[[147 127 118 107]
 [135 113 115 111]
 [136 118 114 105]
 [137 111 113 113]
 [126 116 119 121]]
->
[147 113 114 113]

[[120 124 116]
 [115 119 129]
 [113 114 131]
 [117 136 142]
 [124 129 102]]
->
[120 119 131]

[[112 139 125 113]
 [112 143 158 136]
 [151 127 123 135]
 [111  99 144 114]]
->
[112 143 123 114]

[[126 113 128 122 135]
 [139 142 109 112 117]
 [146 127 150 130 137]
 [141 127 153 130 135]]
->
[126 142 150 130]

[[111 108 114 121]
 [112 109 112 121]
 [111 108 112 121]
 [114 111 114 122]
 [124 155 118 119]]
->
[111 109 112 122]

[[130 132 131 134 131]
 [131 125 133 123 130]
 [125 125 135 135 125]
 [123 104 143 132 150]
 [136 128 136 120 133]]
->
[130 125 135 132 133]

[[117 145 151 129 106]
 [151 132 108 109 134]]
->
[117 132]

[[104  99 122]
 [117 122 155]
 [152 147 136]
 [141 135 105]
 [108 114 154]]
->
[104 122 136]
---
[[141 125 134 120 127 128 109 132 126 132]
 [129 136 119 125 132 128 140 119 127 125]
 [128 127 132 134 131 127 124 130 122 126]
 [100 130 130 130 124 125 120 118 135 131]
 [117 123 127 122 135 128 122 131 123 125]
 [121 123 136 128 131 126 131 136 128 135]
 [152 128 124 131 122 127 113 137 128 126]]
->
[[126 132 141 125 134 120 127 128 109 132]
 [127 125 129 136 119 125 132 128 140 119]
 [122 126 128 127 132 134 131 127 124 130]
 [135 131 100 130 130 130 124 125 120 118]
 [123 125 117 123 127 122 135 128 122 131]
 [128 135 121 123 136 128 131 126 131 136]
 [128 126 152 128 124 131 122 127 113 137]]

[[143 118 130 135 154]
 [115 133 123 122 105]
 [119 131 126 141 111]
 [120 130 122 110 116]
 [117 131 123 115 110]
 [117 131 122 111 113]
 [140 120 131 146 146]
 [144 117 130 131 155]
 [125 126 122 108 129]]
->
[[135 154 143 118 130]
 [122 105 115 133 123]
 [141 111 119 131 126]
 [110 116 120 130 122]
 [115 110 117 131 123]
 [111 113 117 131 122]
 [146 146 140 120 131]
 [131 155 144 117 130]
 [108 129 125 126 122]]

[[129 136 110 144 125 120 105]
 [118 127 151 109 128 132 142]
 [123 125 152 108 139 125 147]
 [134 127 138 118 151 113 138]
 [135 131 114 139 138 113 113]
 [112 138 135 123 110 138 123]
 [136 131 119 134 144 112 119]
 [118 128 151 109 128 132 142]
 [126 136 111 144 119 124 103]
 [123 124 152 108 138 125 146]
 [113 133 142 118 114 137 130]
 [131 135 110 143 128 119 106]]
->
[[120 105 129 136 110 144 125]
 [132 142 118 127 151 109 128]
 [125 147 123 125 152 108 139]
 [113 138 134 127 138 118 151]
 [113 113 135 131 114 139 138]
 [138 123 112 138 135 123 110]
 [112 119 136 131 119 134 144]
 [132 142 118 128 151 109 128]
 [124 103 126 136 111 144 119]
 [125 146 123 124 152 108 138]
 [137 130 113 133 142 118 114]
 [119 106 131 135 110 143 128]]

[[156 155 129 124]
 [127 114 116 116]
 [149 157 152 152]
 [130 149 143 142]
 [129 155 130 121]
 [118 137 140 138]]
->
[[129 124 156 155]
 [116 116 127 114]
 [152 152 149 157]
 [143 142 130 149]
 [130 121 129 155]
 [140 138 118 137]]

[[119 127 104 134 137 126 127 128 127 107 127]
 [125 127 113 134 131 121 127 128 127 118 127]
 [125 127 126 133 137 122 123 127 127 121 127]
 [125 127 126 134 142 121 127 127 127 118 127]
 [125 132 126 134 137 121 127 127 109 116 117]]
->
[[107 127 119 127 104 134 137 126 127 128 127]
 [118 127 125 127 113 134 131 121 127 128 127]
 [121 127 125 127 126 133 137 122 123 127 127]
 [118 127 125 127 126 134 142 121 127 127 127]
 [116 117 125 132 126 134 137 121 127 127 109]]

[[109 147 124]
 [139 143 128]
 [113 124 135]
 [125 143 109]
 [138 142 138]
 [106 145 150]
 [143 120 135]
 [106 107 131]
 [107 150 115]
 [115 134 150]
 [117 144 120]]
->
[[147 124 109]
 [143 128 139]
 [124 135 113]
 [143 109 125]
 [142 138 138]
 [145 150 106]
 [120 135 143]
 [107 131 106]
 [150 115 107]
 [134 150 115]
 [144 120 117]]

[[134 124 136 125 141 112 130 108]
 [128 122 138 125 140 111 128 112]
 [140 130 144 116 129 128 113 110]
 [129 124 156 120 129 106 127 137]
 [116 121 154 118 127 115 115 131]
 [134 124 145 124 137 106 132 122]
 [134 128 153 115 125 121 114 125]
 [145 132 146 115 128 126 115 114]]
->
[[130 108 134 124 136 125 141 112]
 [128 112 128 122 138 125 140 111]
 [113 110 140 130 144 116 129 128]
 [127 137 129 124 156 120 129 106]
 [115 131 116 121 154 118 127 115]
 [132 122 134 124 145 124 137 106]
 [114 125 134 128 153 115 125 121]
 [115 114 145 132 146 115 128 126]]

[[148 146 126 132 118 135 145]
 [124 141 114 130 114 142 136]
 [121 131 115 107 114 108 139]
 [116 145 117 134 116 146 141]
 [153 150 105 117 108 123 111]
 [121 107 134 123 138 110 107]
 [109 115 116 136 115 134 107]
 [108 149 121 122 120 143 146]]
->
[[135 145 148 146 126 132 118]
 [142 136 124 141 114 130 114]
 [108 139 121 131 115 107 114]
 [146 141 116 145 117 134 116]
 [123 111 153 150 105 117 108]
 [110 107 121 107 134 123 138]
 [134 107 109 115 116 136 115]
 [143 146 108 149 121 122 120]]
